In the rows, 128 means zero.
The rows of A fall into 4 groups, which share some directions, and each row is roughly a mix of its group's hidden directions.
A (147 x 10):
[[153 166 165 119 120 125 173 124 121 161]
 [ 86 152 146 149 160 147 124 171 109 126]
 [152 160  89 144 166 105 159 123 147 122]
 [ 63 109 104 116 148 143 100 118 129 126]
 [168 135 139 147 167 145 152 172 144 120]
 [145 103 101 110 170 120 108 159 168 134]
 [ 70 110 132  89 104 130 137 102 117 122]
 [188 103 105 100 123 111 149 128 138 147]
 [117 170 106 153 172 103 157 120 135 144]
 [181 113 134 123 158 146 159 162 134 143]
 [163 122 119 179 152 104 150 156 127 148]
 [ 91 140 140 158  96 161 106 104 120  97]
 [164  94  86 150 137 104 148 143 142 151]
 [143 122  87  85 128  91 140 102 131 156]
 [130 162 129 166 144 110 153 138 128 182]
 [162 106 132  90 151 136 113 162 168 134]
 [152  83 133  89 118 120 108 128 117  84]
 [156 113 146  87 114  84 151 123 143 158]
 [160 155 149 156 131 112  80 124 109  99]
 [ 79 127 116 114 134  97 122 119 122  74]
 [163  88 124 165 156 131 136 125 164 108]
 [162  80 131 143 173 109 144 141 113 131]
 [177 118 136  79 149 113 137 148 151 135]
 [148 101  96 124 101 154 110 128 137  75]
 [125  95 148  77 157 113 138 109 143  97]
 [131 108  93 174 119  81 143 106 123 123]
 [109 170 141 168 145 109 162 130  98 116]
 [112 122 135  75 181 109 128 134 147 120]
 [191  92 125 126 146 134 122 157 145 126]
 [186 130 134 145 119 116 140 151 136 174]
 [128 131 140  70 145 147 105 163 150 111]
 [148 151 135 154 106  92 174 134  93 131]
 [159 101  88 183 126 139 138 140 139 126]
 [159  77 136 141 108 110 101 136 106  98]
 [127 149 147 155 144  91 177 126 123 161]
 [140  96 123 109 102 169  80 132 141 146]
 [113 127  96 184 109 152 117 134 114  96]
 [187 147 127 164 139 138 126 164 128 136]
 [159 118 138 176 113 123 163 118 121 169]
 [106 110 106  99 128 137 183 125 143 164]
 [119 118 160  95 151 142 140 154 119  75]
 [150 116  95 116 101  85 129  95 129 164]
 [157 121 148 132 129 153 131 170 132 183]
 [157 112 122 161  97  97 105 139 118 170]
 [182 118 111 139 155  93 141 152 149 141]
 [142  90 103 141 138 119 152  95 140 177]
 [169 138 142 173 120 120 170 131 115 155]
 [ 96 119  76 125 127 117 156  94 119 157]
 [108  65 115 137  98 152 117 121 119 107]
 [167 133 121 179 153 114 150 143 124  96]
 [130  67  92 104 129 119 101 122 134 113]
 [154 133 166  79 121 140 131 140 144 169]
 [ 94 114 112 150 102 146  76 111 135 104]
 [107 111 125 174 110 136  75 119 110 113]
 [124 152 164  95 136 111 170 101 126  98]
 [141 152 146  99 162  95 155 123 142 169]
 [ 96 144  93  87 175 132 132 140 138 128]
 [157 148  93 176  98 131 103 135 139 110]
 [121 134 158 123 111 109 173 104 122  79]
 [148 163 123 154 158 101 152  91 103 144]
 [ 74 150 138 151 150 115 143 121 101  97]
 [115 102 174  91  86 146 119 132 115 120]
 [122 118 138 183 105 144 150  92 106 150]
 [186 134  94 110 125 123 102 134 137 161]
 [143 138 173  94 120 105 162 134 131 167]
 [ 99 107 143  85 118 148 110 145 135  81]
 [172 134 134 172 135 116 162 138 123 164]
 [126 144 163 142 109 158 151 120 115 183]
 [120 151 130 186  89 113 125 112 101 133]
 [139 160 125 172 123 100 164 108 101 149]
 [171 122 130 183 118 132 154 146 107 112]
 [ 84 133 135 178 106 114 149 126  96 119]
 [ 98 135 107 103 126 104 115  66 141 136]
 [102 142 114 149 151 136 125 126 111  62]
 [ 94 102 162 163 136 141 120 106  92 108]
 [118 155  82 175 133 148 138 130 132  95]
 [124 117 115  65  93 136  95 119 131 131]
 [104 130  91 150 157 153 140 169 157 142]
 [129 104 121 166 120  68 147 117 110 143]
 [ 80 118  88 148  97 152 146 124 129 149]
 [113 137 144 147 148  84 159 125 100  86]
 [ 82 131 159  97 135 131 131 118 110  80]
 [138  92 159 110 123 125 100 136 104  77]
 [130 121 149 181 127 160 145 138 112  87]
 [159 108  78 144 153 133 107 147 150 101]
 [119 128 147 108  84 179 117 137 137 161]
 [ 92 158 166  93 106 122 100 107 119 117]
 [125  92 130 104  96 107  80  95 128 128]
 [ 84 102 117  91 108 151 105 102 135 106]
 [ 81 149 170 104 122 142 148 128 110  99]
 [ 67 112 151 112 156 128 128 106 103 123]
 [ 99  91 148 129  82 129 102  93 139 124]
 [135 150  94 154 112 100 125  82 104 155]
 [134 153 102 167 124 103 171 125 137 165]
 [ 63 102 124 150 120 113 128 109 116 105]
 [119 129  87  92 100  99 102  97 119 109]
 [140 143 122 156 165 133  96 168 166 139]
 [ 71 164 144 114 118 108 131 101 106 130]
 [ 83 137 139  87 124 176 108 118 137 124]
 [140 116 145 154  72  96 103 112 121 147]
 [ 97 133 144 152 125 113 149 128  95  72]
 [123 133 141 108 119 137  79 173 145  92]
 [133 114 117 116 135 152  69 136 147  86]
 [124 115 117  90 168 156 161 152 146 154]
 [159  87 126 136  95  86  98 115 142 129]
 [126 126  75 120  75 129 143 119 101 118]
 [ 65 118 157 114 105 139 101 115 125 114]
 [124 151 151  74 150 137 146 151 125 164]
 [129 123  84 119 112 135 118 155 154 183]
 [143 141 114 181 164 107 146 114 129  94]
 [130 105 135  70 130 108 117 118 110  85]
 [ 90  86 116 111 114 125  84 123 138 158]
 [183 152 124 104 112 121 134 140 122 173]
 [ 98 121 150 168 155 156 132 139 133 173]
 [ 91 159 139 171 168 120 124 134 103 136]
 [113 173 114 149 147 101 140  79 117 118]
 [ 84 183 113 139 121 132 146 106 119 105]
 [184 101  97 147 134  89 127 128 135 124]
 [ 93 131 138  74 105 144 110  93 135 139]
 [179 159 132 126 176 113 143 147 137 120]
 [146 148 139 104 181  95 156 108 130 146]
 [158  79 125  90 132 115 111 131 162 147]
 [152 114 136 166 115  94 173 130 119 161]
 [ 85 137  97 172 129 148 120 110 119  95]
 [152 126 134 131  74 145  99 156 119  92]
 [116 103 121 156 185 136 113 137 164 112]
 [ 86 149 140  94  90 126  92 108 138 130]
 [174 103 110 132 101 129 171 112 121 155]
 [188 117 114 122 160 111 155 154 139 132]
 [155 151 122  94  97 138 145 147 163 165]
 [149  83 118 160  93 120  99 133 120 159]
 [151 121 157 167 101 140 112 118  94  90]
 [172  96 100 121 122 134 178 133 131 147]
 [122 154 107 170 150 134 160 126 141 174]
 [115  91 170 131 144 132 177 112 107 139]
 [116  99 131  94 121 123  82 134 122  79]
 [ 86 121 156  80 143 127 104 142 143 104]
 [104 166 143  85 129 119 133 111 128 175]
 [ 83 146 140 171 140 107 159 111 107 116]
 [105 119 109 140 110 119 150 115 115  62]
 [129 145 159 167 117 142 161 157  95 154]
 [155 138 114 194 118 142 144 122 100 123]
 [148 135 178 109 155 112  93 137 160 139]
 [161 118  73 149 109 141 121 125 158 154]
 [162 144 139  71 133 100 120 128 153 105]
 [146 108 169 138 117 111 103  83  98 110]
 [ 99 140 116  91 162 130 121 171 162 122]]
In each list below, one row fits none of the groups, and each other row fits one group, some only roughly. Which row is it?
    Z605: [118 141 142 180 129 135 148 144 109 178]
    Z14: [157 130 152 100  98 135 186 125 113 133]
    Z317: [140 162 104 167 164 134 166 140 146 140]
    Z504: [104 140 133  76 116 110  81 136 136 107]
    Z183: [128 104 147 163  70 152 124 109 114 136]
    Z118: [103 130 112 149 122 179  99 122 138  86]
    Z817: [128 144 126  80 139 159 159 151 153 160]
    Z787: [106 124 144  95  99 132 109 140 110  71]
    Z642: [161 133 153  95 117 144 114 164 139 172]
    Z278: [ 83 135 155 137 134 156 135 128 120  74]
    Z675: [152 109 127 111 144 134  88 175 164 118]
    Z940: [104 126 163  83 160 139 106 122 119  94]
 | Z317
    Z606: [141 130 163 112  96 182 108 155 124 118]
    Z470: [151 102 124 126 131 167  96 167 136  91]
    Z337: [124 109 139 108  99  86 107  80 115 109]
    Z996: [141 117 134  88 129 116  84 156 171 136]
    Z599: [159 129 116 161 134  87 157 123 120  85]
    Z993: [154 165  93 135 174 103 134 145 139 143]
    Z85: [110 163  79 176 131 135 122 144 133 139]
    Z581: [ 86 164 169 127 154 112 158 129 123 115]
    Z685: [117 173 136 137 142 146 120 182 158 117]
    Z570: [137 152 169  83 125 141 167 138 141 146]
 | Z337
    Z293: [112 180 150 115  90 125 140 120 119 165]
    Z724: [146 122 114 109 158 139 103 128 135  63]
    Z309: [133 112  90 118 108 179  95 125 150 112]
    Z409: [136 172 153 114 170 121 162 137  98 121]
    Z202: [132 178  87 157 150 114 119 138 112 104]
    Z538: [101 134 161  68 111 133 154 114 137 131]
    Z140: [100  87 111 105 119 123 101  97 124  87]
    Z791: [193 117 125 150 144 129 140 163 140 116]
    Z307: [104 169 105 165 168 106 123 128 149 133]
    Z90: [114 144  93 129 174 120 182 132 130 126]
    Z281: [ 66 122 140 132 136 140 138  92 115  98]
    Z776: [148 135  96 162 145 105 123 144 113  75]
    Z490: [132  93 156 104  81 121  98 105 114 112]
    Z237: [ 88 136 160 140 131 120 174 103  96 137]
    Z111: [174  94 128 103 157 118 109 144 136  93]
 | Z307
    Z983: [194 129 126 112 131 120 145 159 146 149]
    Z49: [129 146 141 126 116 124 147  97 128 197]
    Z295: [ 87 149 147 129 162 157 145 119  96  99]
    Z395: [166 126 112 105 168 120 113 162 165 138]
    Z250: [ 87 121 113 116  91 144  90 110 130  91]
    Z948: [150 165 151  75 137 111 160 141 132 131]
    Z816: [169 108 116 119 124 100  72 148 135 140]
    Z637: [112 147 165 148 119 168 146 159 115  93]
    Z473: [188 130 124 138 147 116 135 171 131 154]
    Z9: [108 169 126 116 119  78 131  95 128  98]
 | Z250
    Z955: [ 75 133 105 121 137  96 105  91 129 110]
    Z579: [ 94 115 123 188 124 161 128 113 116 111]
    Z173: [183 132 130 157 129 149 139 159 124 165]
    Z477: [ 91 135 122 130 175 122 113 120 112  79]
    Z712: [ 81 149 113 161 101 136 123  95 117 101]
    Z494: [113 111 105  96 112 129  93 100 142 175]
    Z495: [150 134 165  98 100 122 150 104 111 170]
    Z976: [122 149 101 154 123 151 185 132 132 159]
    Z916: [112 128 146 144 120 105 155 114 118 194]
    Z559: [ 95 123 123 122 144  93  87 102 123  87]
    Z182: [119 101 133  69 140 111  96 141 149 107]
 | Z495
    Z849: [102 152 115 172 108 130 153  93 107 154]
    Z762: [110 159 116 145 140 114 169  91 110 164]
    Z502: [ 99 122 114  83 156 147 106 142 142  88]
    Z148: [ 63 102 126 113 126 127 105  97 132 133]
    Z70: [171 150 123 158 130 104 169 147 135 157]
    Z241: [138 135 113  87 102  95 134  89 138 164]
    Z261: [176 131 104 171 136 144  98 154 134 137]
    Z131: [ 84 146 163 142 169 124 148 137 136  99]
    Z322: [155 133 119  73 159 141 139 152 160 128]
    Z669: [117 116 149  77 168 125 167 135 139 118]
    Z268: [168 116 110 103 179 127 144 146 145 103]
 | Z502
    Z43: [117 109 147  76 110 165 106 127 132  96]
    Z661: [ 88 120 161 118 128  90 131  98  89 133]
    Z968: [ 68 150 135 118 119 167 135 119 122  99]
    Z772: [ 83 116 141 147 128 175 105 136 148 100]
    Z487: [101 110 112 134 137  97 135 107 112  68]
    Z301: [166 106  92 126 161 116  98 147 159 134]
    Z445: [110 144 136 187 102 145 151 105 109 146]
    Z178: [165  90  94 104 116 138  94 120 155 131]
    Z260: [168  95  93 122 147 130 116 163 151 150]
    Z869: [127 128 157 157  67 111 116  99 119 123]
 | Z772
    Z814: [113  75 160 102 111 148 111 131 134  96]
    Z626: [177  97 135 140 164  96 139 141 143 148]
    Z382: [125  65 120 105 148 135 156 106 135 149]
    Z807: [147  72 150  99  94 111 115 129 118 110]
    Z39: [119 146 125 153 113  98 155  84 117 170]
    Z239: [142 157 134 156 126 139 139 149 134 192]
    Z597: [118 143 157  72 150 110 162 128 120 148]
    Z969: [164 129 176  85 124 143 108 153 130 138]
    Z255: [117 134 139 178 139 106 174  92 127 133]
    Z77: [ 73 159 113 155 159 124 129 114 113 108]
    Z496: [ 99 126 154  78 104 129  92 139 138 103]
    Z665: [ 98 124 166 104  81 163 137 135 122 140]
 | Z626
    Z103: [ 97 112 117 162 132 119  88 102 115  87]
    Z58: [158 115 118 162 123 157 170 151 134 162]
    Z154: [158 132  75 116 129 156 114 127 161  98]
    Z607: [145 116 136  64  88 139 115 145 133 127]
    Z421: [ 62 151 151  95 129 127 131 113 124 126]
    Z833: [ 92 103 182  91 115 137 117 117 135 117]
    Z625: [ 84 178 143 143 161 131 152 128 122 139]
    Z827: [171 144 136  78 151 135 113 143 159 116]
    Z602: [167 136 110  99 169 104 114 159 133 103]
    Z851: [ 77 157 141  93 141 126 114 138 119  91]
    Z945: [172 139 154 118 120 133 148 171 128 167]
    Z368: [ 86 168 140 147 124 101 127  84 112 127]
    Z815: [165 161 129 138 178 117 123 162 147 130]
    Z374: [164 109 109 111 128 159  96 137 141  80]
    Z176: [ 76 179 133 107 126 126 154 120 118 139]
 | Z368
